One turn moves each row of this set onto another row. After a few examples, where does it send each row asked below?
J569: [ 32 -19  33   0  -5  29  37  52 -11  -5  34  47  -4  15 -34  -4]
J188: [  3   8  38  14 -10  28  13  59  30   1  45  52   5  13   4 -24]
J381: [ 22 -25  10   2 -21  40  26  49   2  27  45 -20  27 -20  -6  -7]
J51: [ 20 -18  11   6 -13  43  45  16  21  15  60  31  22  20 -24  -9]
J208: [  7 -17  28 -15  -7   3   7  67  26   7  17  39  -7   9 -13  -8]
J975: [  5 -12  18  14 -35  12  16  61   5   4  21  14  20 -33  28 -18]
J426: [ 23 -20  30   3  -3  27  34  50 -21  -9  32  48  -6   9 -31 -14]
J246: [  9 -21  11  22 -21   0  -1  62   9  -4  58  16  15   4 -11  15]
J288: [ 43  -1  30   3 -31  17  20  52   0   3  41  35  40 -33 -20   4]
J110: [ 20 -18  -2  -4 -25  40  23  47  -1  22  40 -17  26 -22   0   1]
J839: [  4   9  37  20 -12  26   8  58  30   5  53  44   9   8   7 -27]
J196: [ 17 -22   6   0 -23  48  15  45  -4  23  40 -16  24 -21   1 -11]
J982: [ -1   6  39  20 -15  27  15  54  30  -2  50  45  12  15   1 -29]
J492: [ 13 -37  16  -9 -37  16  46  42 -14  16   7  28  19  -7 -19   9]
J771: [  2   4  39  18 -13  27  10  55  25   6  53  51   7  13   4 -26]
J796: [ 13 -20  14   8 -16  48  49  17  18  15  55  27  28  15 -24  -7]
J852: [ -5   0  40  20  -6  27  10  47  29   0  54  48   4   6   3 -20]
J535: [ 11  -1  -5   3 -32  39  38  30  33   6  62  14   5 -29  -1 -24]
J889: [ 10 -15  23 -25 -18   1   9  68  21   7  14  42  -3   6 -12 -13]
J745: [ 20 -17  37   8  -5  35  34  53 -12  -5  34  51  -7   5 -36  -5]
J409: [  8 -25  14  23 -23   1   1  65  10  -3  62  24  14   6 -13   7]
J210: [ 38   9  13   3 -23  41  58  42  22  21   9  35   6 -13 -15 -16]
J386: [  1  -5  -8  20 -23  32  32  53  29  19  32  16 -18  21  -6  -3]
J230: [ 26 -14  36  -1  -8  26  41  53 -11 -12  27  49  -5   2 -36  -6]
J166: [ 10 -13  23 -13  -9   1   6  67  21   6  12  47  -8  -1  -5  -9]
J468: [  6 -20  27 -13 -13  -1   8  67  26  10  12  44  -5   0  -9 -13]
J778: [  2  -8 -11  19 -23  35  36  52  26  18  35  11 -13  25  -7  -9]
J657: [ 11   0   0   9 -35  39  35  33  31   3  68  20   6 -26   0 -32]
J967: [  6 -11  15  12 -40  14  15  63   7   4  22   4  16 -30  27 -16]
J608: [  0  -3  21   1 -33  12  12  60   5  -3  21  14  23 -34  24 -14]
J510: [ 15 -24  18   7 -18  46  52  18  15  21  62  23  12  15 -21  -9]
J764: [ 18 -35  16 -11 -35  13  40  42 -20  12  10  31  12  -2 -23  10]
J487: [ 18 -21   9   7 -15  44  49  14  16  16  59  23  24  18 -17 -12]
J100: [  0 -10  21  13 -43   8  17  66   7   5  22  13  19 -30  22 -20]
J139: [  6 -11  18  12 -35  10  16  68   0   4  15  14  15 -33  23 -14]
J304: [ 19 -16  10   8 -13  45  49  15  18  18  63  25  26   7 -19  -9]
J238: [ 12 -22   5   0 -23  42  21  48  -1  22  38 -17  30 -25  -5   0]
J506: [ 16 -33  12 -14 -37  21  42  40 -18  13   6  32  15  -3 -15   8]
J165: [ 11  -6  -7   1 -29  39  33  33  22   6  70  24   8 -31   5 -29]
J387: [ 38  -5  27   6 -32  19  18  52   3   5  39  36  43 -40 -16  -1]
J45: [ 34   7  11   0 -22  42  54  44  17  20   1  38  10 -11 -18 -17]
J310: [ 25 -16  33   2  -7  32  40  51 -13 -13  32  46   1  12 -37  -8]
J942: [ 16 -16  11   3 -24  41  20  50  -1  18  47 -19  27 -27  -4  -2]
J19: [  9   0  -7   9 -26  37  31  31  29  -5  60  18   8 -32   3 -26]
J294: [ 14 -24  25 -20  -7   9   8  65  23   9  14  48  -3   4  -6 -16]
J924: [ 21 -30  17 -20 -37  18  50  44 -16  10   7  20  15  -2 -14   2]
J242: [ 16   1   1  13 -28  41  30  32  29   7  69  20   3 -28   4 -26]
J18: [ 19 -35   6 -11 -37  22  47  38 -17  12  11  27  15  -5 -19  11]

J608 -> J924
J982 -> J100
Where do these go?
J535 -> J208
J764 -> J304
J975 -> J506
J51 -> J839
J110 -> J569
J386 -> J246
J387 -> J45
J19 -> J889
J238 -> J310
J165 -> J294

One turn moves each row of this set onto another row. After a few examples, where does it send each row asked below?
J985: [ 15  11  -9 -18  34   7  43  -2 -21 -22 -24 -17  17 -11  -3 -37  12 -25
  13  23  -1  11 -25   2  18 -16  16  15  18  24 -51 -15  32 -15 -24  15
  -9  15   7   0 -19 -10   8  -4]
J845: [ 16 -20  -6  -3  28  12  22   2  11  26   7  13   3  -6  17 -55  15   4
   0  21 -15  -5 -23  12  11 -15  -8 -14   6 -15  -8  -5  21 -18   5  33
   8 -23  15  36   0  -1  29 -13]
J564: [  6 -30   4 -32  19  10  28   4  41  -7   9  -9  38 -15  -2 -25  20 -18
   0  49  15  -7  17  15   8  -7  14   3  11 -28 -23  -4  38 -19 -24   4
  28 -15  -2   2 -12   2  11  28]
J892: [ 58  18   9 -13  11  35   5 -22  14  12 -19  18  25  -8  49 -23  33  10
   8  -2   3  -5   4   6   3   4 -23 -30 -14  38 -18  -3  15 -34  15  17
   1  -5  21   2 -37   8  -2   2]
J384: [ 26  31   0 -10   6  30  -3 -17  30 -12 -28   7  19 -23 -19 -38  42  -3
   6  34   2 -13  -5 -22   0  -6 -19   6  20  -7   3   0  18  -3 -16   2
  45 -13 -15  -9 -30 -10  16  35]
J799: [-10 -19   2 -20  23   3  27   1  29  19  11   5  23 -14   9 -27  11   7
 -27  42  -3 -21   9  19  36 -31  10  15   5 -23 -13  -5  22 -37 -19  16
  15 -10  -8  26   2   4  12   6]
J632: [ 29 -19  -6  -9  25  21  19   5  28  -4  -2  -1  19 -10   7 -52  22 -22
  22  28   1  10 -19   1 -18   3   0 -23  12 -13 -15  -8  33  -5  13  14
  15 -26  20   3  -6  -2  44   6]
J938: [ 17  15  18  -3  33  13  -3   7  18   6   0  -3  25  23  26   5  17 -14
 -18  26  12   9  18   3  25 -15 -12 -17 -23   1 -29  -2   9 -15  32  30
 -10  -5  -4   5  15  21  25 -19]
J596: [ 35  42  -5 -15  11  31  -1 -15  27  -7 -18  -2  34 -29   0 -41  50  38
 -24  43  -6  -7   8  10  10 -13 -33  -8  25   6  -5  -8  19 -29 -24   4
  18   3  12  -1 -25   0  -4  19]
J895: [ 30  47  -3 -21  12  30   1 -32  26  -1 -31  28  16 -23   9 -48  42  37
 -16  27  -7 -11   6  -2  13  -2 -32  18  30   0  -8  -3  41 -11 -16  12
  19   5   0   7 -27  -2  20  28]
J812: [ 24   9  -9   5  27  18  -2  11   4   9  -3  -1  24   4  -1 -38  41   7
  -5  37 -14  22  -6  14   8  -7 -28 -21  -7 -37 -29   4  20  -1   8  31
  10 -13  12  24   7   9  29 -17]
J986: [ 17   5  19  -9  42   2  14   2  37   8   1  -4  18  21  33   6   8  -6
 -27  22   3 -11  11  -8  28 -23  -5 -25  -5  33 -13 -22   4 -44  21   6
  -3  -2   6   4   2  12   5  -9]
J904: [ 47  34  11   3   7  42 -13 -13  -7   9 -14  14  17  -8  38 -19  47 -10
   6  12   4  12   8   7  11   9 -39 -12 -26  16 -25  16  16  -8   6  29
   6  -2  -5   5 -25  20  18  -1]
J130: [ 16 -16  18 -21  41  11  23   5  45 -12  -1  -7  16  13  24  -2   6 -33
  -6  28  24  -1  11 -10   1 -10  21  -9   5  10 -15 -15  32 -16  24   5
   5 -12  -2 -14   2  11  36  16]
J920: [ 18   2  -1 -23  36  10  46   1 -27 -15 -17 -23   8  -2  -1 -22  12 -22
   6  20   7   4 -18   6  22 -15  24  14  16  23 -48 -12  37 -12 -29  19
  -1  16  -1   2 -25  -2  -7   7]
J925: [ 22  23  -3 -32  48   4   9 -23  34  -6 -37  31  31  14  38  15  42  15
 -27  25 -14   5  21  -8  16  -3  -8  -8   3   9 -29 -11  41 -39  -6  -9
   7  19   0  13 -35   7  -4  31]
J598: [ 36   0 -14   9  37  13   8   2  14  14  -8   3  10  -3   8 -46  33  15
  -3  26 -26   7 -25   0   2 -14 -24 -40  11  -5 -10 -13  13 -26   7  12
  11 -15  28  30  -8  -1  16 -12]
J508: [ 20  51  -2  -5   9  32 -17 -11  11  -7 -14   4  34 -24   1 -26  59   8
 -23  49  -7  11  18   8  23  -7 -41  10   2 -12 -23  11  23 -12 -26  13
  19   8 -15   5 -17  14  14  17]
J946: [ 40  15  20 -15   2  30   7 -21  22  -3 -23  18  13  -1  20 -17  21 -29
  28   0  19 -17   0 -24   1  11 -16 -13  -8  30  -7   1  10  -6  10  17
  30 -15  -8 -10 -37  -2  11  20]
J593: [ 41  18   5 -17  20  14  34 -12 -24 -13 -40 -17   8   8 -11 -27  15   3
  21   4  15  -3  -9 -12  26  -9  11  19  15  21 -55 -15  29   1 -17  18
  13  13   7  -3 -27  -7 -15   6]
J744: [ -4  -7  11 -14  46  -4  22   0  34  15   4  13   3  20  32 -11  -1 -11
 -24  20  -2  -9   0  -4  26 -22   5  -4   3  11  -9 -18  20 -28  24  21
  -7  -8   0  20   9   7  34  -8]
J378: [ 22   9  -4  -8  35  17  41   1 -23 -16 -27 -24   7 -12   1 -25  12 -24
   6  20   6   7 -21   0  20 -28  32  17  13  28 -44 -13  32 -17 -12  12
 -10  13  -3  -7 -17  -3   7   3]
J597: [  8 -20  -6 -19  26   3  21  -1  29  14  -2   3  45 -11   9 -16  31  14
 -16  42 -15 -12  15  18  33 -25   0  -7  -5 -21 -29  -4  16 -51 -29  -4
  23  -2   3  27 -19   2 -18  10]
J451: [ 35  24  -3 -10  22  16  31 -11 -17 -18 -49 -16  16  -4 -16 -27  18   5
  13  12  11  -4  -8 -16  28 -25  22  29  15  16 -53 -13  29  -8 -12   6
   6  13   0  -9 -22  -9  -6   8]
J901: [ 26  26  -1 -22  24   4  34 -14 -12 -20 -48  -5  22   8  -8 -25  13  -4
  22   8   9   1  -7 -20  27 -12  12  25  14  24 -62 -17  29  -6 -11   9
   1  18   7  -5 -22 -12  -2   1]
J994: [  3  -6   4 -15  25   8   6   7  15   7   0   1  46   4   9  -1  35   1
 -20  44  -1   5  31  23  34 -16  -3   4 -25 -42 -45  10  23 -21 -14  19
  13  -3 -11  21   1  17   3   2]
J408: [ 22  25   7 -39  23  15  11 -37  30   5 -36  47  20   4  43  -3  34  16
 -13   9   0 -13  26  -5  24   6 -12  23   2   7 -27   1  49 -21 -10   5
  13  13 -11  16 -38   8   7  36]
J484: [  6  14   3 -30  27   5  10 -25  39 -14 -40  34  30   8  13   6  29 -24
   9  21   0  -8  14 -30  10   3   0  11  -1   1 -22   0  30 -15 -11  -9
  35   3 -22   0 -39  -6  10  43]
J528: [ 48  37  17 -20   1  39   3 -33  18  12 -23  29   6 -12  45 -30  27  16
   0  -4  14 -20  11  -4  14   3 -24   6   2  36  -9  -1  27 -14  13  25
   4  -4   3  -3 -28   8  16  13]
J95: [ 16  36   6 -16  38  12  -9 -17  13  -5 -25  28  26  17  37  20  46 -14
 -20  26  -7  18  27  -6  25   8 -26   5 -20   3 -39   7  34 -14  -5   9
   7  18 -20  11 -24  20  16  20]

J895 -> J799
J384 -> J564
Where do these go?
J596 -> J597
J812 -> J508
J378 -> J593

One turn moves each row of this set onto another row. After a few examples, where does it send each row asked below?
J260: [ 16  26 -12  -6   9   1  24  39 -19  16 -11 -37 -21  31  20 -23  11   1
 -15  52 -11 -14  13 -32 -55]
J800: [ 42  16 -32 -31  25 -15   4  44 -10  17 -15   2 -16  11  -4  -3  -3  37
  17  19  12 -10  -9 -16 -40]
J340: [ 57  -3 -19  16  -6   3  11 -12 -24  13 -17 -31 -13 -28  10  -5 -24   9
 -17  30  -5 -20 -11 -47 -16]
J142: [ 18  -7  -9   9  -7  28  19  36 -21  16 -11 -22 -19 -29  -4  -2   9  -3
 -29  21 -18 -15 -25  -9 -35]
J611: [ 30  -8   4   1   2   7   8  53   3  10 -20 -48 -33  16  16  -1 -26  35
  16  22  21  -4  -2 -13 -26]
J743: [ 12 -18 -25 -29  23 -13  14  32 -30   4 -29 -46 -30   4   5   2  20 -29
 -19  44 -14 -13   1 -22 -45]
J490: [ 33   0  -6   0 -12   4  30  23   6  26   7  -3 -16  10  12 -13  -5  33
 -16  28 -14 -24  -5 -30 -39]
J183: [ -7  11 -41  -9 -26  -8  19   9 -32  12 -33 -28 -37  -4   5   3  13  24
 -14  17  20 -18  -1 -21  -9]
J24: [ 37  16  -4 -23  22 -24  40  30  -9  -1 -31 -14 -34  26  24  -8  -8  21
  -8  33   5 -35  -4 -34 -17]
J715: [ 42  -7 -31   5  22  18   7   7 -24  26  -6 -10  -7 -22 -13  22  -3  16
 -33  19  28 -17  -7 -25 -39]
J576: [ 39   7 -30 -23   3  21 -18  36  -8   0 -22 -36  -6 -37 -14  -3   5  30
 -36  38   0 -34  -9 -52 -34]
J667: [ 30   2  -9   0 -14  18  11  23 -19   9 -22 -63 -11 -13  -6 -18 -15 -27
   0  49 -17  -5  11 -39 -16]
J623: [ 30  23 -35 -14   9   1  20  52 -18  46 -13 -19 -13   0 -14 -11  -4  33
   7  19   9 -15  -3 -26 -66]
J107: [ 51   2  -1   0   3  37   9  17 -11  17 -20 -32   8 -26   4  -7 -10   7
   1  20 -15   6  -2 -45 -26]
J30: [ 39 -20 -11   0  20 -20  30  19 -34  -4 -28 -14 -48 -16  -7  16   0  16
 -18  33  17 -34 -16 -24 -23]
J239: [ 34 -31 -34 -29  45 -13   9  45 -12  19 -42 -31 -14   0  -6  13 -10  -5
 -13  22  21 -38   4 -22 -21]
J270: [ 22   4 -19  -6 -23  22  10  48 -31  12 -22 -28   9  -5  -2 -25   0  20
 -21  38  29   8  11 -16  -3]
J458: [ 45 -16 -14 -14  29   2  -6  32 -19   9 -34 -55  -4   3   3 -14  -5 -12
  14  49 -13  -2  26 -46 -36]
J36: [ 24 -35 -31 -17 -29 -19   2  22  -3  30 -15 -53 -11   5  22  11 -26  17
  -6  23  10   9  -2 -29 -35]
J908: [ 34   4 -30  -6  20  -1  -8  32 -12  28 -17 -45 -20  10  50  -8 -23  29
 -13  18  -3   0 -19 -28 -56]
J760: [ 49  24 -10 -36 -14  -2   6  20 -24  -6 -14 -41   0 -23   3   4  19  -9
  -6  33  -8 -33  -8  -1 -38]
J106: [ 18  36 -26 -31  23   6  17  39 -23  25 -33 -24 -17  16   4  -1  10  19
  17  14  20  -8   9 -12 -49]
J198: [ 18   1 -24 -41   5  21  -2  35  -7   3 -39 -61  -9 -20 -15   4  16  12
 -24  32  10 -40  22 -49 -38]
J29: [  1  -4 -61 -11 -20 -32  13  35 -32  25 -34 -42 -39  -5  -1 -13   0  18
 -19  32   4 -30  -8 -37 -26]
J621: [ 28 -18 -48 -34  10 -20   0  52 -30  23 -44 -34   7   9  24 -33  -6   8
 -26  33  13  -9   8 -29 -14]
J801: [ 57  -6 -17 -29  -4 -30   5  38 -23   3 -17 -44 -13 -17  -6  -2   8   2
   0  47  -6 -56   1 -10 -48]
J722: [ 24  11 -20 -13 -14 -11  13  46 -16   5 -42 -52 -10  -7  33   2 -34  14
 -13  16  16   3 -33 -27  -5]
J369: [  2   4 -50 -16 -28 -17 -10  35 -20   3 -15 -23 -28  -2   0 -14   8  16
 -15  37  -3  -6 -16 -14  -5]
J830: [ 64  -7  -9   8  36  -2  12  11 -27   7 -46 -33 -15 -16   9  -2 -20  23
   5  24  13 -29   4 -56 -23]
J609: [ 41 -14 -37 -19  -8 -15  32  10 -39  26 -30 -18  -5  -8   4  -5  -8  33
 -30  29  43  -7  12 -48 -19]
J785: [ 36  19 -14 -28   3  -5  32  25 -12  11 -17 -54 -33   7  14  12 -28  18
  -1  34  19  19 -10 -51 -49]
J15: [ 23   6 -26  18 -10 -16  -1  29 -42  11 -23 -60 -25   5  24   1 -19  22
 -11  46  39   6   0 -28 -36]
J984: [ 35  -6 -22 -31  14   8 -22  20  -8 -16 -32 -35 -17 -18  -3  11  17  35
 -19  35  22 -43  12 -36 -20]
J577: [ 51  14 -12  -7  -8  -6  16  15 -36  13 -22 -42 -10 -29   5   3  11  12
 -11  24   8 -61  -2  -8 -51]
J759: [ 46 -24 -19  -2  19 -19  -3  10 -22   5 -47 -52 -24   1  22 -11 -16 -10
   3  38  -4 -37  14 -33  -4]
J881: [ 20  17 -24 -14  22  24   3  56 -22  11 -16 -41  -2  -9 -25   3   1 -22
 -21  43  12   4  -2 -21 -28]

J908 -> J722
J760 -> J198
Where do these go?
J609 -> J490
J458 -> J759
J800 -> J183
J743 -> J239

